500 stands for zero in the data rows.
A hidden rule labels the rows of this table. It goes by one to three of the table's principal directions, not those with the most spread.
c(542, 537, 425, 510, 379, 616, 502, 464, 530, 432, 460, 503, 532, 472, 498, 637, 447, 604, 418, 510, 452, 484, 362, 608, 450, 362, 596, 562, 536) 3
c(466, 432, 548, 541, 551, 462, 504, 465, 552, 483, 491, 459, 496, 496, 557, 444, 471, 444, 521, 484, 456, 449, 444, 492, 481, 521, 483, 465, 490) 2
c(462, 583, 552, 436, 516, 474, 421, 573, 487, 467, 554, 436, 574, 492, 448, 452, 564, 519, 473, 441, 514, 568, 549, 588, 602, 557, 388, 611, 435) 3
c(500, 585, 404, 355, 347, 564, 279, 562, 391, 488, 658, 514, 501, 512, 294, 545, 371, 663, 522, 630, 455, 378, 704, 479, 468, 468, 415, 595, 524) 1
c(602, 480, 475, 522, 520, 577, 564, 417, 544, 425, 349, 412, 433, 497, 585, 554, 563, 550, 405, 431, 480, 539, 299, 593, 430, 379, 724, 490, 462) 2
c(496, 508, 400, 528, 439, 671, 502, 421, 514, 340, 349, 439, 388, 466, 596, 631, 464, 574, 365, 469, 435, 503, 336, 532, 374, 269, 802, 573, 450) 3
c(616, 563, 420, 437, 471, 586, 535, 521, 439, 465, 423, 491, 468, 500, 494, 570, 595, 597, 424, 476, 530, 587, 454, 594, 475, 446, 636, 516, 481) 2
c(517, 494, 649, 477, 649, 341, 469, 503, 513, 591, 552, 426, 571, 517, 444, 389, 628, 421, 573, 443, 603, 564, 560, 541, 669, 647, 303, 523, 472) 2
c(549, 522, 570, 568, 494, 497, 589, 466, 545, 562, 471, 490, 604, 490, 538, 520, 598, 439, 475, 440, 566, 551, 390, 587, 573, 485, 425, 502, 570) 3
c(517, 483, 488, 405, 477, 457, 290, 479, 402, 545, 659, 457, 416, 555, 310, 423, 370, 565, 598, 607, 490, 299, 746, 355, 455, 504, 405, 497, 521) 1
c(472, 584, 554, 540, 488, 507, 572, 529, 551, 526, 465, 515, 609, 478, 532, 558, 613, 463, 440, 427, 569, 667, 428, 585, 620, 497, 461, 589, 493) 1
c(431, 474, 503, 407, 601, 522, 318, 458, 458, 400, 445, 353, 370, 475, 497, 507, 512, 516, 500, 526, 483, 506, 549, 476, 502, 453, 605, 629, 362) 2
c(603, 566, 430, 383, 559, 554, 526, 573, 367, 489, 402, 482, 401, 512, 505, 506, 688, 552, 454, 476, 579, 655, 572, 527, 497, 527, 650, 497, 420) 2
c(390, 461, 405, 617, 276, 598, 429, 370, 695, 326, 554, 544, 600, 423, 473, 744, 118, 658, 437, 565, 304, 306, 237, 618, 421, 246, 558, 645, 584) 2
c(419, 443, 588, 511, 585, 341, 492, 554, 529, 570, 614, 535, 500, 548, 469, 325, 445, 418, 605, 509, 479, 455, 651, 359, 525, 680, 350, 403, 469) 1
c(417, 477, 596, 610, 510, 545, 504, 367, 711, 389, 379, 373, 607, 419, 622, 636, 502, 477, 400, 412, 448, 571, 151, 697, 581, 352, 559, 679, 457) 3
c(506, 491, 583, 446, 646, 413, 463, 513, 480, 539, 474, 420, 428, 538, 487, 391, 623, 454, 531, 461, 557, 587, 592, 443, 558, 594, 509, 495, 392) 1
c(455, 544, 490, 512, 384, 490, 483, 547, 573, 487, 605, 574, 672, 463, 432, 575, 395, 568, 502, 526, 448, 482, 446, 627, 567, 526, 339, 575, 562) 2
c(537, 445, 446, 494, 469, 539, 489, 453, 524, 479, 474, 501, 439, 507, 505, 536, 423, 555, 502, 556, 432, 428, 443, 483, 404, 454, 602, 453, 508) 2
c(462, 367, 694, 498, 881, 399, 479, 392, 468, 521, 288, 248, 302, 501, 699, 324, 800, 234, 550, 401, 624, 628, 504, 390, 572, 577, 602, 487, 317) 2
c(504, 496, 526, 552, 609, 461, 661, 543, 502, 479, 403, 517, 484, 500, 628, 438, 629, 412, 466, 385, 549, 634, 447, 512, 526, 562, 569, 432, 449) 3
c(309, 429, 734, 722, 606, 531, 519, 271, 828, 385, 274, 257, 566, 417, 764, 588, 564, 323, 365, 331, 447, 622, 37, 625, 598, 290, 632, 714, 385) 1
c(490, 540, 570, 638, 569, 413, 788, 570, 618, 500, 428, 599, 689, 460, 647, 510, 645, 403, 441, 316, 577, 738, 293, 680, 661, 604, 434, 480, 509) 3
c(455, 389, 542, 482, 776, 444, 464, 496, 268, 438, 420, 350, 225, 524, 652, 211, 627, 269, 570, 429, 567, 398, 738, 261, 405, 564, 566, 366, 406) 3
c(416, 540, 494, 337, 625, 481, 259, 563, 303, 394, 546, 357, 355, 496, 421, 385, 545, 502, 531, 497, 538, 476, 784, 418, 534, 531, 483, 631, 352) 3
c(538, 452, 525, 598, 510, 512, 589, 401, 606, 484, 414, 472, 487, 504, 577, 539, 487, 487, 455, 446, 480, 498, 315, 529, 463, 410, 621, 465, 511) 1
c(547, 518, 428, 554, 495, 566, 691, 532, 512, 435, 369, 565, 503, 476, 633, 562, 574, 507, 410, 421, 503, 622, 344, 588, 462, 470, 662, 447, 493) 2
c(388, 419, 552, 543, 568, 471, 409, 427, 538, 396, 503, 396, 481, 457, 558, 461, 409, 432, 522, 481, 439, 385, 449, 503, 499, 457, 462, 562, 472) 3
c(530, 528, 475, 440, 464, 429, 509, 596, 510, 554, 603, 601, 572, 525, 392, 486, 459, 581, 548, 542, 486, 529, 577, 526, 542, 634, 394, 462, 506) 2
c(619, 559, 392, 307, 495, 577, 356, 543, 299, 508, 500, 445, 312, 558, 370, 474, 570, 628, 501, 575, 539, 488, 735, 402, 410, 481, 638, 495, 433) 1
c(519, 431, 474, 488, 533, 493, 507, 487, 472, 521, 483, 514, 411, 522, 526, 456, 474, 481, 546, 553, 472, 440, 544, 405, 416, 532, 554, 399, 499) 2
c(597, 532, 484, 481, 442, 574, 437, 410, 521, 474, 468, 409, 478, 514, 437, 581, 500, 608, 434, 488, 498, 472, 409, 571, 471, 352, 603, 568, 504) 3
c(553, 513, 495, 451, 528, 502, 503, 535, 452, 512, 488, 478, 464, 524, 493, 444, 568, 512, 496, 488, 512, 523, 544, 496, 481, 546, 520, 456, 474) 2
c(552, 535, 401, 546, 399, 593, 625, 530, 452, 492, 464, 602, 506, 493, 550, 555, 493, 519, 447, 491, 502, 497, 463, 506, 419, 437, 577, 428, 583) 3
c(481, 511, 453, 498, 434, 598, 485, 475, 522, 468, 440, 503, 495, 466, 538, 609, 486, 530, 456, 545, 464, 523, 415, 531, 465, 415, 587, 555, 503) 1
c(495, 527, 425, 520, 334, 582, 494, 509, 533, 461, 549, 563, 558, 489, 473, 574, 362, 589, 459, 545, 408, 411, 440, 541, 422, 422, 503, 508, 570) 3
c(352, 433, 586, 543, 621, 478, 460, 453, 552, 464, 416, 416, 448, 461, 626, 471, 534, 361, 514, 486, 490, 544, 464, 435, 534, 502, 530, 558, 410) 1
c(414, 409, 673, 656, 721, 530, 591, 304, 685, 386, 184, 255, 427, 437, 810, 530, 701, 309, 375, 310, 522, 680, 120, 582, 552, 342, 760, 608, 346) 3
c(606, 536, 526, 497, 617, 423, 645, 544, 458, 550, 440, 519, 477, 541, 514, 435, 681, 478, 486, 388, 624, 663, 525, 518, 568, 587, 552, 427, 456) 1
c(426, 578, 451, 511, 444, 513, 582, 606, 526, 460, 506, 626, 609, 453, 519, 592, 497, 528, 459, 478, 504, 644, 470, 583, 578, 540, 474, 570, 487) 1
c(540, 413, 510, 512, 541, 544, 399, 310, 594, 418, 392, 339, 386, 493, 511, 591, 443, 568, 463, 509, 447, 433, 320, 529, 438, 317, 712, 575, 440) 2
c(516, 473, 573, 452, 547, 482, 356, 430, 487, 541, 522, 371, 429, 535, 437, 437, 520, 488, 535, 531, 506, 427, 571, 430, 493, 480, 483, 525, 467) 1
c(670, 560, 519, 388, 554, 351, 428, 597, 213, 649, 743, 513, 475, 606, 257, 239, 565, 489, 638, 485, 676, 329, 946, 371, 543, 663, 201, 359, 613) 3
c(524, 493, 557, 608, 646, 360, 754, 515, 624, 482, 408, 570, 605, 479, 599, 525, 614, 454, 472, 327, 591, 732, 308, 653, 660, 593, 527, 480, 454) 2
c(526, 512, 455, 442, 430, 532, 422, 508, 502, 481, 547, 493, 482, 519, 421, 515, 421, 603, 495, 552, 435, 439, 526, 503, 442, 481, 524, 510, 490) 2
c(525, 516, 417, 421, 492, 515, 482, 598, 313, 547, 559, 575, 408, 534, 458, 413, 513, 486, 562, 571, 534, 441, 752, 354, 425, 579, 470, 395, 529) 1
c(408, 517, 511, 533, 413, 529, 460, 497, 577, 465, 543, 521, 624, 444, 505, 583, 413, 505, 487, 527, 444, 477, 411, 588, 547, 467, 396, 603, 540) 3
c(668, 550, 519, 445, 696, 469, 650, 534, 404, 538, 320, 436, 360, 560, 558, 423, 830, 477, 438, 350, 671, 764, 528, 497, 543, 557, 723, 426, 368) 1
c(539, 487, 515, 459, 692, 516, 522, 501, 354, 445, 350, 366, 299, 520, 618, 364, 710, 400, 466, 395, 583, 574, 580, 417, 454, 499, 677, 453, 379) 3
c(421, 419, 533, 362, 602, 350, 222, 527, 358, 538, 714, 443, 394, 541, 316, 310, 358, 480, 700, 636, 486, 268, 881, 295, 501, 654, 275, 482, 468) 2
c(575, 669, 343, 390, 239, 572, 445, 660, 364, 554, 707, 679, 599, 538, 264, 561, 391, 698, 494, 598, 500, 435, 727, 509, 474, 512, 361, 507, 624) 1
c(506, 532, 549, 655, 355, 503, 583, 420, 655, 536, 561, 548, 662, 504, 470, 581, 387, 519, 448, 445, 488, 441, 329, 571, 532, 380, 421, 525, 630) 1
c(604, 568, 366, 480, 322, 491, 620, 625, 506, 525, 632, 723, 657, 507, 378, 576, 379, 673, 503, 542, 460, 487, 495, 630, 493, 581, 399, 419, 620) 2
c(500, 528, 531, 502, 401, 370, 469, 588, 473, 627, 772, 630, 651, 549, 316, 384, 354, 509, 619, 556, 502, 337, 712, 442, 549, 651, 149, 415, 644) 1
c(545, 478, 473, 467, 624, 487, 539, 496, 416, 481, 405, 476, 382, 502, 546, 481, 608, 473, 504, 469, 572, 577, 543, 466, 499, 515, 627, 471, 435) 2
c(436, 534, 494, 462, 553, 430, 556, 643, 460, 489, 540, 585, 571, 474, 520, 448, 552, 463, 530, 478, 521, 611, 583, 540, 589, 672, 382, 497, 460) 2
c(402, 439, 485, 584, 299, 468, 469, 513, 568, 590, 727, 675, 666, 487, 424, 508, 198, 478, 621, 662, 381, 233, 552, 428, 450, 550, 195, 415, 713) 1
c(575, 576, 527, 407, 440, 463, 397, 556, 436, 578, 648, 496, 633, 506, 330, 488, 529, 561, 547, 539, 554, 463, 612, 605, 608, 578, 249, 560, 574) 2
c(485, 539, 480, 387, 494, 374, 407, 645, 333, 633, 730, 632, 534, 538, 304, 390, 453, 497, 660, 613, 573, 432, 884, 364, 573, 712, 208, 446, 561) 1
c(491, 495, 440, 568, 410, 572, 604, 519, 486, 512, 483, 606, 544, 471, 579, 552, 466, 456, 489, 529, 483, 468, 450, 496, 441, 473, 490, 433, 604) 3
c(493, 443, 500, 638, 395, 470, 553, 406, 642, 472, 578, 563, 629, 477, 480, 576, 281, 535, 509, 496, 426, 341, 325, 582, 485, 412, 418, 487, 634) 3
c(604, 613, 392, 453, 324, 551, 494, 568, 414, 527, 624, 603, 571, 526, 338, 556, 429, 650, 477, 532, 518, 441, 600, 545, 477, 463, 437, 498, 607) 3
c(493, 540, 517, 431, 432, 451, 385, 544, 505, 571, 645, 533, 582, 519, 341, 503, 430, 568, 559, 581, 492, 457, 614, 504, 561, 570, 326, 547, 528) 1
c(485, 438, 521, 607, 477, 594, 527, 329, 706, 371, 337, 382, 503, 449, 630, 649, 446, 538, 383, 444, 395, 509, 123, 645, 451, 291, 720, 594, 460) 2
c(508, 514, 490, 492, 482, 499, 504, 490, 574, 476, 483, 498, 485, 520, 471, 537, 469, 581, 461, 487, 462, 553, 444, 517, 490, 475, 603, 524, 438) 1
c(534, 515, 402, 465, 447, 586, 499, 530, 392, 460, 485, 527, 435, 498, 511, 507, 484, 534, 479, 529, 484, 446, 556, 471, 403, 457, 571, 460, 529) 3
c(686, 520, 454, 484, 522, 536, 574, 415, 526, 504, 376, 453, 377, 564, 463, 567, 580, 633, 415, 438, 547, 592, 399, 516, 440, 382, 796, 463, 441) 1
c(515, 508, 516, 391, 638, 506, 468, 555, 392, 520, 407, 426, 370, 517, 547, 419, 697, 446, 507, 499, 564, 630, 620, 432, 507, 584, 590, 488, 376) 1
c(404, 475, 544, 523, 529, 498, 438, 441, 629, 394, 452, 418, 544, 444, 545, 578, 454, 515, 461, 473, 437, 541, 334, 612, 561, 443, 532, 646, 422) 2
c(498, 529, 377, 564, 373, 585, 678, 559, 550, 469, 448, 684, 574, 461, 577, 645, 444, 554, 439, 517, 455, 581, 363, 571, 451, 471, 593, 458, 560) 1
c(603, 500, 460, 407, 481, 527, 359, 446, 405, 519, 542, 424, 395, 545, 369, 487, 471, 594, 524, 562, 510, 377, 615, 445, 434, 435, 542, 498, 510) 2
c(540, 617, 394, 300, 446, 445, 340, 721, 136, 596, 784, 620, 469, 558, 240, 323, 477, 542, 641, 610, 606, 353, 999, 325, 508, 685, 200, 434, 584) 3
c(443, 496, 533, 562, 463, 450, 544, 514, 600, 507, 555, 564, 610, 488, 499, 519, 422, 494, 511, 491, 465, 503, 434, 543, 549, 536, 405, 508, 531) 1
c(410, 456, 524, 585, 532, 436, 637, 550, 604, 477, 486, 596, 604, 456, 616, 497, 469, 427, 514, 465, 455, 566, 382, 563, 547, 605, 433, 456, 504) 2
c(513, 450, 495, 543, 524, 426, 578, 505, 525, 532, 530, 571, 467, 542, 497, 435, 433, 490, 543, 498, 481, 458, 532, 412, 454, 556, 515, 376, 513) 1
c(481, 497, 442, 520, 475, 574, 483, 456, 493, 410, 442, 467, 399, 500, 531, 540, 443, 541, 440, 485, 459, 467, 467, 453, 410, 369, 678, 524, 462) 1
Here are more rows. What is the label of each one?
c(351, 453, 427, 615, 366, 606, 541, 495, 550, 391, 499, 589, 578, 409, 638, 592, 312, 446, 475, 549, 373, 373, 365, 528, 414, 408, 470, 513, 600) ~ 3
c(396, 445, 557, 668, 356, 530, 503, 381, 674, 499, 560, 529, 704, 422, 549, 628, 315, 437, 506, 540, 423, 346, 267, 605, 535, 380, 318, 575, 672) ~ 3
c(575, 502, 499, 469, 593, 474, 559, 505, 481, 499, 417, 473, 436, 522, 520, 482, 619, 518, 477, 443, 551, 613, 485, 521, 515, 532, 614, 469, 428) ~ 2
c(549, 443, 585, 595, 472, 540, 455, 326, 568, 513, 480, 357, 496, 512, 524, 489, 464, 454, 474, 470, 479, 334, 360, 507, 444, 335, 502, 500, 582) ~ 3
c(407, 485, 442, 611, 339, 572, 567, 513, 567, 442, 546, 614, 621, 444, 576, 574, 321, 485, 476, 532, 389, 385, 379, 545, 435, 438, 426, 484, 624) ~ 3
c(459, 455, 562, 502, 563, 394, 485, 518, 519, 575, 565, 517, 465, 548, 467, 383, 469, 445, 579, 522, 495, 471, 621, 361, 502, 609, 433, 421, 471) ~ 1
c(381, 570, 354, 654, 339, 641, 739, 551, 633, 313, 374, 698, 683, 357, 687, 801, 413, 549, 340, 428, 439, 679, 157, 744, 536, 360, 633, 627, 546) ~ 3
c(532, 543, 348, 448, 248, 600, 379, 514, 448, 500, 661, 603, 492, 532, 316, 579, 240, 687, 512, 652, 393, 278, 621, 425, 351, 393, 488, 485, 613) ~ 1
c(503, 554, 360, 372, 200, 530, 271, 598, 401, 566, 841, 658, 605, 525, 190, 530, 168, 698, 617, 751, 377, 184, 780, 442, 414, 540, 203, 491, 682) ~ 2
c(570, 463, 397, 532, 489, 646, 587, 408, 548, 366, 288, 456, 402, 460, 641, 653, 520, 575, 379, 467, 444, 557, 234, 606, 382, 319, 835, 510, 457) ~ 2
c(591, 607, 529, 398, 643, 365, 549, 675, 274, 568, 590, 522, 507, 552, 409, 293, 721, 449, 549, 386, 692, 609, 807, 483, 633, 716, 323, 440, 474) ~ 3
c(495, 432, 531, 450, 567, 457, 368, 450, 480, 475, 536, 398, 423, 515, 458, 422, 447, 504, 557, 534, 459, 378, 560, 454, 468, 512, 478, 498, 461) ~ 2
c(526, 502, 453, 502, 512, 521, 566, 522, 475, 471, 450, 530, 453, 504, 541, 502, 522, 510, 473, 476, 503, 539, 491, 486, 460, 493, 596, 458, 482) ~ 1
c(494, 553, 403, 576, 373, 628, 665, 537, 531, 452, 410, 624, 593, 435, 619, 659, 512, 513, 401, 483, 485, 598, 321, 618, 478, 418, 582, 513, 571) ~ 3
c(579, 532, 563, 509, 425, 410, 471, 506, 524, 593, 683, 515, 626, 555, 340, 414, 427, 547, 547, 489, 507, 371, 565, 534, 542, 558, 265, 455, 610) ~ 3
c(490, 515, 549, 552, 482, 431, 569, 529, 576, 543, 557, 554, 597, 516, 483, 469, 480, 490, 507, 460, 498, 525, 469, 525, 553, 563, 405, 470, 525) ~ 1
c(447, 482, 507, 581, 429, 528, 560, 476, 635, 473, 478, 538, 583, 470, 565, 572, 425, 504, 463, 498, 420, 508, 328, 562, 487, 461, 514, 513, 522) ~ 1
c(451, 477, 480, 518, 549, 567, 523, 453, 573, 382, 345, 439, 440, 455, 622, 592, 531, 512, 419, 461, 455, 608, 327, 562, 481, 412, 714, 576, 392) ~ 2
c(529, 548, 508, 481, 412, 397, 542, 626, 461, 670, 704, 683, 668, 529, 362, 446, 462, 493, 612, 574, 550, 463, 675, 483, 585, 692, 178, 409, 642) ~ 1
c(615, 545, 373, 568, 494, 700, 704, 427, 526, 297, 192, 455, 457, 420, 711, 727, 650, 580, 272, 340, 523, 699, 116, 754, 450, 246, 907, 582, 453) ~ 3
c(560, 484, 395, 623, 380, 672, 680, 409, 597, 420, 320, 553, 508, 450, 661, 702, 476, 546, 368, 473, 445, 537, 173, 618, 385, 292, 756, 481, 570) ~ 3
c(450, 390, 504, 339, 728, 462, 392, 521, 438, 511, 369, 418, 281, 499, 570, 443, 631, 445, 593, 613, 494, 622, 619, 371, 477, 655, 654, 475, 294) ~ 2
c(426, 402, 575, 621, 729, 548, 681, 361, 721, 337, 99, 352, 415, 410, 854, 639, 708, 389, 352, 338, 490, 824, 33, 655, 545, 389, 905, 600, 279) ~ 2
c(288, 478, 683, 562, 563, 360, 499, 547, 699, 559, 557, 520, 710, 447, 557, 472, 506, 358, 560, 494, 469, 627, 418, 564, 701, 682, 233, 597, 452) ~ 1
c(627, 439, 420, 584, 333, 623, 578, 376, 615, 493, 448, 524, 483, 523, 528, 605, 356, 609, 433, 543, 374, 352, 259, 537, 305, 324, 678, 386, 613) ~ 2
c(514, 468, 564, 581, 455, 498, 523, 437, 583, 519, 524, 466, 582, 497, 526, 480, 460, 462, 493, 475, 461, 406, 377, 553, 488, 462, 413, 474, 582) ~ 3
c(387, 489, 537, 632, 429, 595, 537, 422, 597, 454, 432, 481, 601, 419, 642, 610, 471, 400, 441, 482, 468, 487, 296, 571, 516, 363, 479, 594, 570) ~ 3
c(502, 596, 488, 686, 380, 519, 800, 574, 545, 532, 505, 704, 771, 435, 606, 603, 551, 415, 430, 378, 592, 616, 330, 677, 618, 494, 339, 483, 688) ~ 3
c(565, 416, 662, 532, 697, 439, 442, 357, 478, 497, 429, 238, 382, 543, 563, 309, 637, 367, 505, 376, 557, 410, 476, 461, 492, 456, 520, 466, 453) ~ 3
c(355, 466, 646, 481, 624, 485, 332, 433, 585, 424, 442, 291, 535, 431, 577, 492, 575, 403, 495, 473, 474, 549, 393, 596, 620, 493, 428, 702, 381) ~ 2
c(425, 400, 597, 557, 474, 362, 367, 424, 622, 513, 702, 461, 567, 532, 387, 389, 235, 501, 606, 545, 382, 227, 526, 443, 486, 534, 278, 472, 559) ~ 2
c(422, 508, 520, 533, 415, 466, 518, 566, 569, 524, 607, 595, 679, 462, 491, 512, 412, 481, 539, 539, 443, 469, 466, 581, 560, 596, 279, 510, 577) ~ 2
c(427, 406, 569, 521, 471, 519, 269, 340, 526, 516, 570, 356, 400, 523, 441, 455, 331, 460, 560, 600, 422, 231, 561, 329, 404, 367, 467, 533, 529) ~ 1
c(384, 463, 539, 698, 481, 459, 699, 489, 663, 438, 473, 608, 692, 415, 660, 577, 427, 394, 470, 407, 471, 543, 246, 634, 582, 493, 409, 514, 580) ~ 3
c(504, 521, 474, 569, 455, 590, 576, 465, 524, 430, 415, 487, 520, 466, 594, 569, 522, 491, 410, 436, 492, 523, 352, 575, 472, 381, 593, 531, 527) ~ 3
c(486, 518, 572, 511, 649, 475, 627, 523, 573, 489, 322, 457, 503, 475, 644, 520, 732, 429, 436, 388, 568, 791, 356, 592, 610, 565, 622, 544, 361) ~ 1
c(511, 492, 427, 596, 339, 569, 606, 490, 555, 501, 526, 629, 602, 469, 537, 595, 374, 522, 478, 536, 439, 410, 372, 553, 432, 434, 468, 443, 650) ~ 3
c(566, 461, 605, 594, 652, 392, 690, 498, 508, 563, 441, 483, 506, 537, 613, 344, 662, 348, 511, 352, 591, 565, 458, 489, 539, 598, 471, 353, 510) ~ 3
